(in the rows, 128 means zero)
Rotation paths and how fast each direction turns (degrees per step):
Each turn is a multiple of 5 degrees from 10 to 175, or 0.
Each row of a path follows its step; steps can be skipped.

step 0: [126 138 133 136 118 113 136 138 125 120 139 137 128 124 139 124 121 125
 116 129 134 130 137 129 145 122 121 131 111 122 126 128 133 133 127 118
 131 133 136 147 120 133 124 131 133 127 116 125 126 134 120 123 137 135]
step 1: [136 132 127 138 114 127 127 127 117 135 116 112 138 122 119 116 133 135
 117 117 121 145 121 124 125 131 123 136 135 124 126 132 128 131 123 123
 129 124 124 119 115 121 117 125 114 142 116 129 132 130 127 133 126 131]
step 2: [121 130 122 126 140 125 131 125 139 137 121 129 110 136 134 129 133 128
 122 130 112 122 135 135 130 113 137 124 124 133 129 150 133 132 140 118
 131 124 130 117 132 125 133 114 126 137 122 131 127 134 116 128 124 141]
step 3: [130 131 124 141 129 132 132 130 120 127 125 131 125 126 120 130 136 127
 118 137 119 123 117 131 143 137 113 115 126 132 129 124 115 136 144 112
 129 137 128 141 135 127 134 139 128 125 114 126 122 124 134 116 129 117]
step 4: [130 128 134 130 131 132 128 125 129 120 128 126 153 115 124 120 134 131
 132 120 116 136 137 127 131 132 127 129 130 127 135 136 123 132 142 131
 141 126 145 130 113 124 123 112 132 124 137 113 136 125 131 123 118 134]
step 6: [145 133 135 132 141 129 133 138 127 130 128 119 114 133 118 133 125 123
 130 117 122 124 133 142 130 132 121 126 135 127 129 121 119 133 123 116
 123 119 127 150 121 124 130 128 115 133 126 124 143 129 129 124 140 137]
step 7: [122 142 133 116 135 139 133 119 124 128 133 124 148 131 131 137 135 123
 127 135 117 132 115 136 139 126 137 128 132 134 119 136 128 116 129 131
 135 126 134 120 115 122 139 132 117 133 119 126 136 114 124 134 130 125]
step 8: [133 127 116 125 112 132 143 127 132 129 148 133 110 124 134 139 130 120
 131 128 127 136 121 142 130 135 120 132 117 118 134 136 132 135 136 126
 137 121 139 125 137 125 131 127 122 123 138 122 125 135 122 129 118 121]
step 9: [130 121 140 125 126 131 124 121 128 129 140 138 134 107 136 117 139 118
 125 127 130 125 134 139 131 126 121 131 135 131 124 119 106 141 119 121
 122 120 124 137 121 118 118 131 129 136 116 130 128 133 122 126 128 130]
step 10: [122 142 124 121 117 123 128 120 132 129 124 136 127 140 118 116 136 134
 123 126 140 140 129 134 122 123 127 125 127 148 132 124 136 127 136 131
 122 121 138 125 106 118 138 122 120 136 128 127 142 133 129 132 127 128]
step 11: [130 135 108 125 132 131 145 139 127 136 142 123 116 137 132 123 141 125
 117 128 115 126 135 122 130 130 124 126 134 125 122 123 127 138 122 134
 129 124 123 119 129 121 138 121 130 119 123 118 111 129 124 128 141 131]
step 13: [118 141 139 132 127 125 137 128 119 113 140 141 137 142 131 129 141 133
 131 137 128 140 131 129 129 124 137 118 111 125 122 123 126 124 132 133
 127 124 136 132 133 122 117 114 124 137 128 122 123 134 134 124 114 134]
Speeds:
[125 127 127 127 131 126 128 126 129 131 128 128 130 127 134 127 129 127
 126 128 129 123 130 127 134 123 129 129 127 127 127 127 125 128 127 133
 131 126 129 129 128 130 127 128 128 126 123 130 127 123 127 129 129 128] => 160
[126 129 127 127 127 128 127 123 129 128 127 131 128 125 128 127 125 122
 131 124 130 131 126 125 131 127 126 125 128 132 131 126 125 129 128 128
 128 132 129 130 129 124 127 125 132 126 129 127 128 130 132 128 128 129] => 70
[126 128 131 127 130 128 130 132 133 127 130 127 130 124 130 128 129 126
 127 130 126 129 129 128 123 127 128 125 130 125 127 128 130 128 127 130
 126 130 127 131 131 128 130 123 128 124 124 127 131 131 128 129 127 133] => 160

step 0: [133 127 130 122 136 138 135 118 145 130 134 140 127 106 127 114 128 133
 127 132 141 127 126 111 144 122 133 131 127 134 136 129 122 123 126 119
 131 135 137 125 136 117 123 115 134 137 124 141 124 132 115 138 144 132]
step 1: [125 136 122 106 135 130 117 129 139 132 128 133 123 128 134 122 136 135
 124 130 143 119 134 133 133 130 118 117 132 108 138 133 125 129 119 128
 123 131 123 139 145 119 125 119 129 132 128 138 136 103 120 131 133 122]
step 2: [136 144 122 130 130 125 114 117 143 122 124 143 123 127 128 123 139 129
 128 118 135 140 124 129 149 116 110 137 118 121 125 127 124 123 141 133
 119 118 126 136 141 130 131 124 134 129 115 128 138 130 119 134 131 137]
step 3: [130 136 133 125 126 116 113 132 121 114 132 129 128 130 135 124 115 142
 138 139 128 142 137 123 141 124 126 125 124 127 143 132 130 131 145 134
 124 122 133 146 126 130 125 127 127 139 135 142 138 113 117 142 128 126]
step 4: [127 142 120 127 110 121 119 128 137 136 132 125 128 121 125 128 126 126
 141 149 124 133 117 125 136 125 117 132 119 120 134 113 135 141 144 118
 130 127 141 132 138 123 136 138 137 118 120 136 127 116 122 122 122 134]
step 5: [130 126 116 140 135 128 127 127 129 134 125 128 118 117 125 118 123 134
 133 150 128 125 141 110 136 122 134 138 124 120 126 131 131 131 133 135
 156 123 134 142 128 126 140 126 122 125 129 136 137 130 113 126 136 133]
step 6: [128 130 108 115 140 144 115 121 136 134 137 134 131 126 122 130 116 121
 133 138 140 129 124 139 133 128 132 131 121 125 138 129 119 124 132 113
 136 132 141 135 123 118 127 129 122 116 142 138 133 122 115 115 136 122]
step 7: [140 142 119 125 139 132 136 124 131 138 130 142 120 109 119 131 123 129
 122 125 140 130 122 120 143 125 121 129 150 132 123 123 119 133 120 129
 128 116 127 130 128 119 130 128 130 127 126 147 134 121 112 128 142 133]
step 9: [139 141 118 118 129 122 119 125 128 126 129 138 135 122 131 113 139 128
 139 125 135 145 122 121 137 134 107 115 128 138 125 123 136 122 141 125
 127 117 137 135 135 122 129 112 140 132 131 136 127 137 119 126 121 137]
step 10: [121 147 132 135 113 125 117 139 124 132 138 130 121 125 132 113 122 128
 124 136 135 131 134 114 132 130 125 124 129 126 138 126 130 127 134 141
 132 135 146 145 130 117 123 115 133 135 118 135 145 123 120 134 126 115]
step 11: [130 134 118 131 130 114 124 118 143 128 137 121 123 110 134 108 133 117
 135 139 134 130 132 130 138 124 131 137 117 124 128 131 126 131 141 116
 122 138 146 129 143 127 140 117 131 117 125 136 128 118 128 125 124 121]
step 13: [123 127 121 124 133 132 110 121 139 129 136 140 114 124 110 134 123 133
 133 135 137 129 120 137 141 127 125 134 127 126 140 116 124 124 142 110
 132 131 119 126 133 132 126 122 122 121 122 138 146 119 123 132 138 117]
Speeds:
[130 125 129 127 129 125 131 126 128 128 126 132 126 125 126 124 126 128
 129 127 128 129 128 128 127 125 128 127 131 130 123 129 125 127 133 130
 132 127 128 127 132 130 126 128 127 128 126 131 122 127 127 130 125 129] => 160
[132 129 126 126 127 130 125 128 129 131 128 128 124 130 124 128 129 130
 127 123 124 131 129 132 130 126 128 127 131 127 129 127 126 126 124 126
 128 127 129 126 131 129 130 128 125 130 131 127 127 127 129 133 132 128] => 60
[130 128 126 130 129 126 129 128 129 129 132 123 129 127 127 127 127 126
 129 124 133 131 127 127 127 131 127 125 130 130 126 129 127 127 123 128
 131 129 127 130 129 121 124 126 130 127 129 129 127 132 131 129 127 125] => 35
[128 128 130 128 131 128 128 124 134 126 128 130 128 131 128 133 128 127
 129 127 131 130 129 131 129 127 125 129 132 130 126 126 127 131 127 129
 125 126 122 131 125 132 127 128 129 129 129 129 130 126 128 129 127 125] => 65
[126 127 127 123 125 130 128 130 128 130 128 124 132 123 126 126 130 123
 131 126 130 129 129 134 128 129 128 128 127 127 129 130 129 127 129 130
 129 125 126 127 128 131 130 131 131 128 129 131 129 126 129 127 126 129] => 145
